Rotation paths and how fast each direction turns (degrees per step):
Each turn is a multiple of 5 degrees from 10 to 175, or 0.
Each row of a path follows its step; steps can be skipped.

step 0: [ 0.11 -0.02 -2.00  0.10 -0.12  1.43 -2.15  0.51 -1.03  2.47 -0.25  0.24
  0.15  0.62 -0.69 -0.96  1.27  0.72  0.53 -0.13 -1.46  1.27 -0.14 -1.05
 -1.78  0.53  2.06 -0.16 -0.41 -0.69 -0.64 -0.06 -0.52 -0.73]
step 1: [ 0.76 -0.88 -0.09 -1.98  0.77 -0.61  0.24  0.65  1.29  1.32  1.53 -1.32
 -2.35 -1.11 -1.00 -0.42 -0.20 -0.17  2.15  0.58 -0.42 -0.93 -1.00  0.81
 -0.89  1.10  0.15 -1.42 -0.76 -0.22 -0.67 -0.73  0.90 -0.40]
step 2: [ 0.04  0.56 -0.22 -0.79  0.66  0.79 -0.97 -0.49  1.02 -0.36 -2.68 -0.28
 -0.92 -0.52  0.46 -0.51  0.44 -0.58  2.36 -2.17  1.54 -0.33  0.16  1.56
  0.87 -0.81  0.72 -0.27 -0.39  1.52 -0.01 -1.25 -1.28 -0.28]
step 3: [ 0.58  0.66 -1.84  1.98  1.25 -0.34 -0.51 -1.98 -0.27  0.42  0.37 -0.09
 -0.04  0.82  0.98  0.22 -0.53  0.66  2.41  1.19  1.29  0.88  0.34 -1.31
  1.30 -0.85 -0.05 -1.03  0.29 -1.50 -1.29 -0.61 -0.94 -1.10]
step 4: [ 0.44 -2.15 -2.66 -0.75 -0.30  1.15 -1.84  0.78  0.10 -0.17  1.41  0.82
  0.89 -0.41 -0.65 -0.88  0.92  0.91  0.60 -0.24 -0.27 -0.69 -0.22  0.52
 -1.15  0.03 -0.89  0.67 -0.42 -2.08  0.05 -0.70 -1.47 -1.25]
step 5: [ 0.81 -1.58 -0.04 -0.62  0.13 -0.69 -1.22 -0.92  0.86  1.16  1.10 -1.18
 -1.51 -0.20  0.53 -0.37  0.53  0.70  0.71 -0.78 -0.97  0.53  0.54  0.79
 -1.17  0.22  2.51 -1.78 -0.43  1.03  2.25 -0.10  0.28 -1.22]
step 6: [-0.86  0.57  0.07 -0.26  1.15  0.16 -0.95  0.15  0.50  1.38 -0.65 -1.53
 -0.60  0.17 -1.01 -0.55  0.99 -0.68  1.25  0.59  1.75  0.07 -0.14  1.90
  1.48  0.73  0.87  0.86 -1.08  0.95 -1.51 -0.24  0.40 -2.63]
step 7: [ 1.00  1.05 -1.74  0.71  0.22 -0.02 -0.54 -0.57  1.09  1.45  0.26 -0.49
 -1.07 -1.17  0.02 -0.21  1.28  1.15  0.73 -0.87  0.37  1.01 -0.77 -0.28
  1.82 -1.16 -1.06 -0.70 -0.53 -0.33 -1.48 -1.83 -1.94  1.65]
step 8: [ 0.83 -1.11 -0.91  0.14  1.81  2.38  0.57  0.32  0.61 -0.17  1.01 -0.52
 -0.33 -0.07  0.30 -1.58 -1.11  1.17  1.16  0.28  1.28 -0.37  1.09  0.59
 -0.76 -0.68  0.59 -0.27  1.02 -2.14  0.91  0.28 -2.06 -0.28]
step 9: [-1.29 -1.91 -0.06 -1.03  0.20 -1.06 -0.78 -0.91  2.05  1.20  0.01  1.59
  0.51  0.32  1.61  0.09  1.21  1.45  1.15  0.08 -0.10  0.44  1.81  0.65
 -0.85  0.32 -0.07 -0.28 -1.02  0.14  0.56 -0.28 -0.40 -2.15]
step 10: [ 0.06  0.43 -1.76  0.00  0.32  0.15 -1.36  0.49 -0.83  0.92  1.82  0.33
 -0.78 -1.84  0.01  0.82  1.18 -1.03  0.64  0.31  0.65  1.29 -0.11  0.57
  1.93  1.60  2.01  0.08 -0.99  1.14  0.53  0.75 -0.83 -1.47]
step 11: [ 1.03  0.84 -0.41 -0.23  0.56  1.59  0.23  0.46 -0.35  3.40 -0.68 -0.60
 -0.22 -0.38 -1.93 -0.56  2.09  1.78  0.44 -0.53  0.88 -0.12 -1.04 -0.21
 -0.34 -0.76  0.57 -1.60  0.07 -0.36 -1.15 -0.37  0.18 -0.39]
Directions:
[ 0.03  0.01  0.63  0.25 -0.62  0.00  0.02  0.20  0.08 -0.14 -0.12 -0.47
 -0.72 -0.29 -0.55 -0.54  0.29  0.22  0.49 -0.50 -0.06  0.28  0.53  0.02
  0.41  0.25  0.27  0.27  0.09 -0.37 -0.67  0.13  0.51  0.46] : 70
[-0.07 -0.53  0.42  0.26  0.44  0.98  0.16 -0.34 -0.26  0.10 -0.65 -0.36
 -0.15  0.52  0.19  0.21  0.41 -0.14 -0.25  0.24 -0.41 -0.12  0.15 -0.42
  0.38  0.14  0.57 -0.47  0.67 -0.11  0.02 -0.13 -0.01 -0.27] : 130
[-0.18  0.04 -0.15  0.15  0.21 -0.59 -0.45 -0.38 -0.25  0.50  0.03 -0.04
 -0.30 -0.30  0.79  0.07 -0.53  0.07 -0.04 -0.05 -0.89  0.26  0.10 -0.24
  0.18 -0.44  0.82  0.23 -0.11  0.07  0.01  0.00 -0.19  0.80] : 155
[-0.37  0.02  0.56 -0.20  0.45  0.47 -0.26  0.01 -0.63  0.28  0.39 -0.35
  0.32 -0.78  0.17  0.26 -0.40  0.09  0.09 -0.37  0.29 -0.71 -0.09  0.10
  0.02  0.00 -0.08  0.91  0.23 -0.39 -0.07 -0.29  0.21 -0.40] : 160
[-0.03  0.00 -0.04 -0.15  0.12  0.02  0.21  0.44 -0.27  0.10  0.39 -0.03
 -0.15 -0.31  0.46 -0.64  0.48 -0.59 -0.11  0.10 -0.45 -0.21  0.58 -0.37
 -0.40  0.64  0.16 -0.08 -0.72  0.72  0.11 -0.41  0.52 -0.38] : 80
[ 0.04  0.54  0.09  0.02 -0.29  0.06 -0.36 -0.45  0.15 -0.19 -0.21  0.28
  0.56 -0.19  0.41  0.11  0.05 -0.42 -0.02  0.32  0.58  1.05 -0.10 -0.25
  0.79  0.19  0.28  0.38 -0.02  0.25 -0.35 -0.41  0.38 -0.46] : 100
